Each row has a name. Each question is about the rows just above it.

Columns, left to right: T M S J G X L D P
(17): -180  514  634  324  614  285  143 -564  383
(117): -103 -371  923 -597  -36  -99  641 -605 -447
(61): -180  209   17 -461  170  530   95  202 -161
(104): -103 -371  923 -597  820 -378   72 -362  297
 209 -371 is in which column, read top down? -> M
Which column holds this, read top down? 143 641  95 -> L
Which column holds this, read top down? -605  202 -362 -> D
-447 -161 is in which column, read top down? -> P
Which column holds this, read top down? 143 641 -> L

Columns, left to right: B U F N
(90):   53 -380  825  188
(75): -37 -45 434 311
(168): -370 -639  419  -42
(63):  -38 -515  419 -184
(25):  -37  -45 -701  311
(157):  223 -113  101 -223
(148): -354 -195  310  317
(111): -170 -251  -77 -182
 825  434  419  419 -701 is in which column, read top down? -> F
Which column holds this, read top down? 825 434 419 419 -> F
 188  311  -42 -184  311 is in which column, read top down? -> N

Columns, left to right: C E A Q Z K
(105):  462 -318  606  447  583  725
(123):  -54  360 -234  382    5 -306
(68): -579  391 -517  241 -538  472
(76):  168 -251  424 -760  689 -462
(28): -822 -861  548  468 -525 -457
(77):  206  573  381 -715 -768  251
Which column holds this, read top down?  -54 -579  168 -822  206 -> C
Which column holds this, read top down? -306  472 -> K
 -54 -579 is in which column, read top down? -> C
-306  472 -462 -457  251 is in which column, read top down? -> K

Columns, left to right: gired lod noro zas gedav Zak vovuf sis reret
(78):  27  -1   5   7   5   2  35 595 627
(58):   7   6  -5   1 -13  17 395 777  95
(40):   3   4  -1  -2   3 272 863 154  -7
(24):   7   6  -5   1 -13  17 395 777  -5
Which column holds  7  1 -2 top down? -> zas
Which column holds this, read top down? 3 7 -> gired

Columns, left to right: V R W H Y
(128): -326  446  509 -317  674
(23):  267  -55 -452  424  579
(97): -310  322  459 -145  -50
Which column holds this, read top down? -452  459 -> W
446 -55 is in which column, read top down? -> R

Columns, left to right: fid Viz kito guk gata
(15): -377  -89  256  367 -255
(14):  874  175  528  299 -543
(122): -521 -139 -453  -65  391
(83): -199 -168   51 -122 -334
(54):  806  325  191  425 -527
(152): -23 -89  86  30  74
(134): -377  -89 -204 -151 -280
(114): -106 -119   71 -294  -13
-199  806 is in which column, read top down? -> fid
Which column holds this, read top down? -453   51  191 -> kito
Which column holds this, read top down? -527   74 -280 -> gata
Which column holds 325 -89 -89 top down? -> Viz
Which column holds -521 -199  806 top down? -> fid
 528 -453   51  191   86 is in which column, read top down? -> kito
Which column holds -168  325  -89  -89 -119 top down? -> Viz

Columns, left to right: vogal Kulis sude zalap
(141): -326  247   57  324
(150):  885  726 -155 -517
(145):  585  553 -240 -497
(110): -206 -229 -233 -263
(169): -232  107   18   68
(190): -326  646   57  324
(108): -62 107  39  68
(79): -157 -229 -176 -207
(175): -62 107  18  68
(180): -333 -247 -397 -430
Which column holds -497 -263   68  324 top down? -> zalap
  57 -155 -240 -233 is in which column, read top down? -> sude
Which column holds -517 -497 -263 top down? -> zalap
Which column holds this, read top down?  247  726  553 -229  107  646  107 -229  107 -> Kulis

Columns, left to right: desa vofuz Botu zib
(38):  796 -157  445   -5
(120):  805 -141  445  374
(62): -387   47 -183 -146
Which column holds this, read top down? -141   47 -> vofuz
Which column holds this, read top down?  374 -146 -> zib
Which column holds 796 805 top down? -> desa
Which column holds this, read top down? -157 -141 -> vofuz

Columns, left to right: suz kegi tigo vinem fur
(70): 131 618  -7 385 -29
(31): -345 -267 -380  -65 -256
(106): -106  323  668 -739  469
(37):    6 -315  576  480  698
(107): -383 -636   13 -370  -57
(103): -255  440  710 -195 -478
Which column holds -106    6 top down? -> suz
-739  480 is in which column, read top down? -> vinem

Columns, left to right: Sovud vuga tili zot Pes
(39): -388 -285  412   32 -219
(85):  380 -242  301  468  157
(45):  380 -242  301  468  666
(21):  514  315 -583   46  134
(124): -118 -489 -326 -498  472
(73): -219  218 -347  528  380
(129):  226 -407 -163  539  420
(143):  404  -63  374  334 -559
Which column holds this, read top down?  412  301  301 -583 -326 -> tili
Which column holds  134  472  380  420 -559 top down? -> Pes

Columns, left to right: kel gud Vop Fosi tofa
(139): -211 -537 -670 -285  106
(101):  153 -155 -497 -187  147
(176): -196 -519 -669 -291  103
(140):  161 -164 -510 -193   48
(50):  153 -150 -497 -187  147
(144):  191  -93 -566 -179  176
(204):  202  -96 -490 -174  189
(174): -196 -519 -669 -273   91
(135):  266  -44 -513 -148  150
(64):  -79 -399 -627 -281   82
(19): -223 -562 -583 -273  114
-537 -155 -519 -164 -150  -93 is in which column, read top down? -> gud
Which column holds this, read top down? -164 -150 -> gud

Columns, left to right: Dila mub muvil gik masim Dorid disin Moko vobun kuv
(6): -296  293  329  714 -463  141  296 -146 -335 -236
(91): -150  130  246  760 -620  -44  393 -119 -493 -388
(29): -150  130  246  760 -620   70  393 -119 -493 -388
(146): -207  301  209  782 -609  139  413 -160 -421 -340
(8): -296  293  329  714 -463  141  296 -146 -335 -385
(96): -277  398  345  702 -439   70  295  -99 -298 -364
246 246 209 329 345 is in which column, read top down? -> muvil
Which column holds  70 139 141 top down? -> Dorid
-388 -388 -340 -385 is in which column, read top down? -> kuv

Columns, left to right: zuk neda zevad kon pul kiz roz
(158): -796  757 -792  389  351 -228  -81
(41):  410   39  352  -86  522 -819 -435
(5):  277  -98  322 -468  476  -95 -188
(102):  273  -41  -36  -32 -117   85 -422
(98):  612 -294  495 -430  189    5 -175
(167): -180 -228  -57 -176 -141  153  -91
(49):  205  518  185  424 -252 -188 -310
(26):  -41 -243   83 -210  -38  -55  207
(119):  388 -384  440   92 -248  128 -528
(125):  273  -41  -36  -32 -175   85 -422
(166): -591 -140 -339 -194   73  240  370
Which column holds -175   73 top down? -> pul
Which column holds 205 -41 388 top down? -> zuk
Which column holds  -86 -468  -32 -430 -176 top down? -> kon
Which column holds this, read top down?  410  277  273  612 -180  205  -41  388 -> zuk
 -41 -294 -228  518 -243 is in which column, read top down? -> neda
Which column holds -468  -32 -430 -176  424 -210   92  -32 top down? -> kon

Columns, left to right: piman puzif dimu vuzi
(46): -390  293 -740  250
(2):  19 385 -11 283
(18):  163 -205  -83 -126
(57): -115  292  513  127
(81):  266 -176 -128 -149
(80): -115  292  593  219
 127 -149 is in which column, read top down? -> vuzi
Which column holds  292 -176 top down? -> puzif

Columns, left to right: fus bim lupi Podad pip Fuma
(55): -212  -27  387  -51  299  270
(34):   37 -148  314 -113  298  494
(127):  -51 -245  -28  178 -213 -753
(74): -144  -37 -480  -52  508  550
(155):  -43 -127  336 -109  381  577
(138): -519   12 -170   22  633  700
(52):  -51 -245  -28 -132  398  635
(151):  -78 -140  331  -67  386  487
Which column holds this, read top down? -212   37  -51 -144 -> fus
Which column holds  494 -753  550  577  700 top down? -> Fuma
550 577 700 is in which column, read top down? -> Fuma
Which column holds this, read top down?  314  -28 -480  336 -> lupi
Which column holds this, read top down? 577 700 -> Fuma
 -27 -148 is in which column, read top down? -> bim
 178  -52 -109   22 -132  -67 is in which column, read top down? -> Podad

Columns, left to right: kez ran Rega riz
(93): 133 389 768 232
(53): 487 283 561 426
(51): -548   78 -411  587
(95): -112  425  678  328
Which column holds this, read top down? 768 561 -> Rega
Which column holds this, read top down? 283  78 425 -> ran
 561 -411  678 is in which column, read top down? -> Rega
Which column holds  78 425 top down? -> ran
 487 -548 -112 is in which column, read top down? -> kez
Which column holds this, read top down? 426 587 328 -> riz

Columns, left to right: raduk nipog rap zet Morus Rad fof molu Tose simib
(59): -423 -483  417  180  -73 -137 -249  280   62 -419
(179):  545 -497  381 -417  111   81  250  120   35  -69
(88):  644   55  150 -162 -107 -463  261 -398   79 -194
(136):  678  375  162   31  202 -350 -142 -378  -21  -50
(115):  636    6  185 -201 -164 -419  335 -351   80 -207
(48): -546  186 -452   57  242  460  108  -89  277 -231
(159):  685  285  129   -7  148 -427  -72 -204   21 -420
(69):  685  285  129   -7  148 -427  -72 -418   21 -420
(33):  685  285  129   -7  148 -427  -72 -418   21  -95
Which column holds this, read top down? -419  -69 -194 -> simib
Which row holds  545 -497  381 -417  111   81  250  120   35  -69? -> (179)
Which column holds   81 -463 -350 -419  460 -427 -427 -427 top down? -> Rad
-423  545  644  678  636 is in which column, read top down? -> raduk
Which column holds this, read top down? -107  202 -164  242  148  148 -> Morus
Which column holds -497   55  375    6  186  285  285  285 top down? -> nipog
 35  79 -21 is in which column, read top down? -> Tose

Columns, left to right: vitad bigor bom Monit
(112):  249   76 -332 -146
(66): -516 -530  104 -601
(132): 340 667 697 383
(20): -541  416    7 -369
(72): -541  416 -806  581
Which column holds -146 -601 top down? -> Monit
Which column holds this, read top down?  383 -369 -> Monit

Columns, left to right: Gerin Fafo Lefam sige remeb fuf Zef piz Puv
(100): -162 -333  309 -191   99  288  336  317 -535
(60):  -39  410  307  171 -296  111 -396  296 -428
(126):  -59 -233  201  109 -557  825  905 -129 -173
317 296 is in which column, read top down? -> piz
Which column holds -396  905 top down? -> Zef
Which column holds -535 -428 top down? -> Puv

Columns, left to right: koza Pufo Lon Bolu kif lil Tukip guse
(99):  337 -129 -211  -11  243 -816  153   30
(116):  -23 -129  304 -365  -52  400  -51 -134
(113):  -23 -167  -15  -22  134  139   -7  252
Which column holds -23 -23 top down? -> koza
243 -52 is in which column, read top down? -> kif
400 139 is in which column, read top down? -> lil

Columns, left to right: danu vuvik refi bufis lomi Teb bar nodi gimo tifo
(94): -243   99  426  261 -136 -184 -713   26 -268 -167
(84):  -24  601 -281   53 -283   14   55  395  -32 -349
(47):   35  525 -304   43  229  -56  485  267  494 -152
Which column holds this, read top down? -283  229 -> lomi
-268  -32 is in which column, read top down? -> gimo
-136 -283 is in which column, read top down? -> lomi
Which column holds this, read top down? 53 43 -> bufis

Columns, left to right: Rata furop depep Giko Nuna Goni topuz zameg
(22): -154  -62 -431 -665  722 -293  312 -416
(35):  348 -419  246  280 -255  116  422 -501
(32):  519   34  167 -296 -182 -304 -247 -205
(109): -217  186  831 -367   54 -339  195  436
(11):   -7   94 -295  499 -116 -569 -482 -748
 280 -296 -367 is in which column, read top down? -> Giko
Which column holds this, read top down? -255 -182 -> Nuna
Which column holds this, read top down? -205  436 -> zameg
Which column holds this, read top down? -501 -205  436 -748 -> zameg
-247  195 is in which column, read top down? -> topuz
 519 -217   -7 is in which column, read top down? -> Rata

Columns, left to right: dufav gumi fibu Mikad deg Lave gefo nozu bil
(30):  -62  137  488  -43 -252  579  358   30   87
(87):  -64 -161 -249  315 -191   80 -206  -35 -120
(3):  -64 -161 -249  315 -191   80 -206   15  -25
(137): -24  55   9 -16 -98 208  29 -26 -40
(118):  114  863 -228  155  273   52 -567   61  219
-206 -206   29 is in which column, read top down? -> gefo
Which column holds -62 -64 -64 -24 top down? -> dufav
Which column holds  80  80 208 top down? -> Lave
Which column holds -206   29 top down? -> gefo
 15 -26 is in which column, read top down? -> nozu
Which column holds -249    9 top down? -> fibu
Which column holds  358 -206 -206   29 top down? -> gefo

Columns, left to right: zitu sifuf napo gutor
(130): 476 358 539 778
(133): 609 239 158 234
(10): 302 272 317 287
(56): 649 831 813 456
(67): 551 644 364 579
539 158 317 813 is in which column, read top down? -> napo
Which column holds this, read top down? 287 456 -> gutor
Which column holds 239 272 831 top down? -> sifuf
Which column holds this, read top down? 778 234 287 -> gutor
Which column holds 302 649 551 top down? -> zitu

Columns, left to right: lufa goguz guz Sagod Loze
(170): -152  229   91  220  165
(172):   80 -203 -144 -398 -188
(165): -124   89 -113  -85 -186
(142):  -37 -191   -7   91  186
(147):   38   -5   16 -150 -335
(160):    7 -131  292  532   15
(163):  62  73  87 772 100
(131): -128    0   12  117 -427
-335   15  100 is in which column, read top down? -> Loze
 100 -427 is in which column, read top down? -> Loze
   7   62 -128 is in which column, read top down? -> lufa
Which column holds this, read top down? -152   80 -124  -37   38 -> lufa
Which column holds this, read top down? -124  -37   38    7 -> lufa
-188 -186  186 -335   15 is in which column, read top down? -> Loze
Which column holds this, read top down? 292  87 -> guz

Columns, left to right: lem roza metu nogim muk vagu lel tis
(42):   16  278 -384 -385 -175 -126 -132 -302
(16): -167  172 -806  372 -596  204  388   83
(7): -288  200   64  117 -142 -189 -527 -165
-167 -288 is in which column, read top down? -> lem
Which column holds this, read top down? 172 200 -> roza
Which column holds 278 172 top down? -> roza

Columns, left to right: Niv fiz Mos zevom
(43): -16 348 387 608
(153): -821 -190 -347 -193
(13):  346 -502  -44  -10
(89):  471 -349   75  213
(65):  346  248 -448  637
(149): -199 -502  -44  -10
Which column holds  -16 -821 top down? -> Niv
Which column holds  346 -199 top down? -> Niv
Which column holds this, read top down? -190 -502 -349 -> fiz
Which column holds  348 -190 top down? -> fiz
Which column holds  -44   75 -448 top down? -> Mos

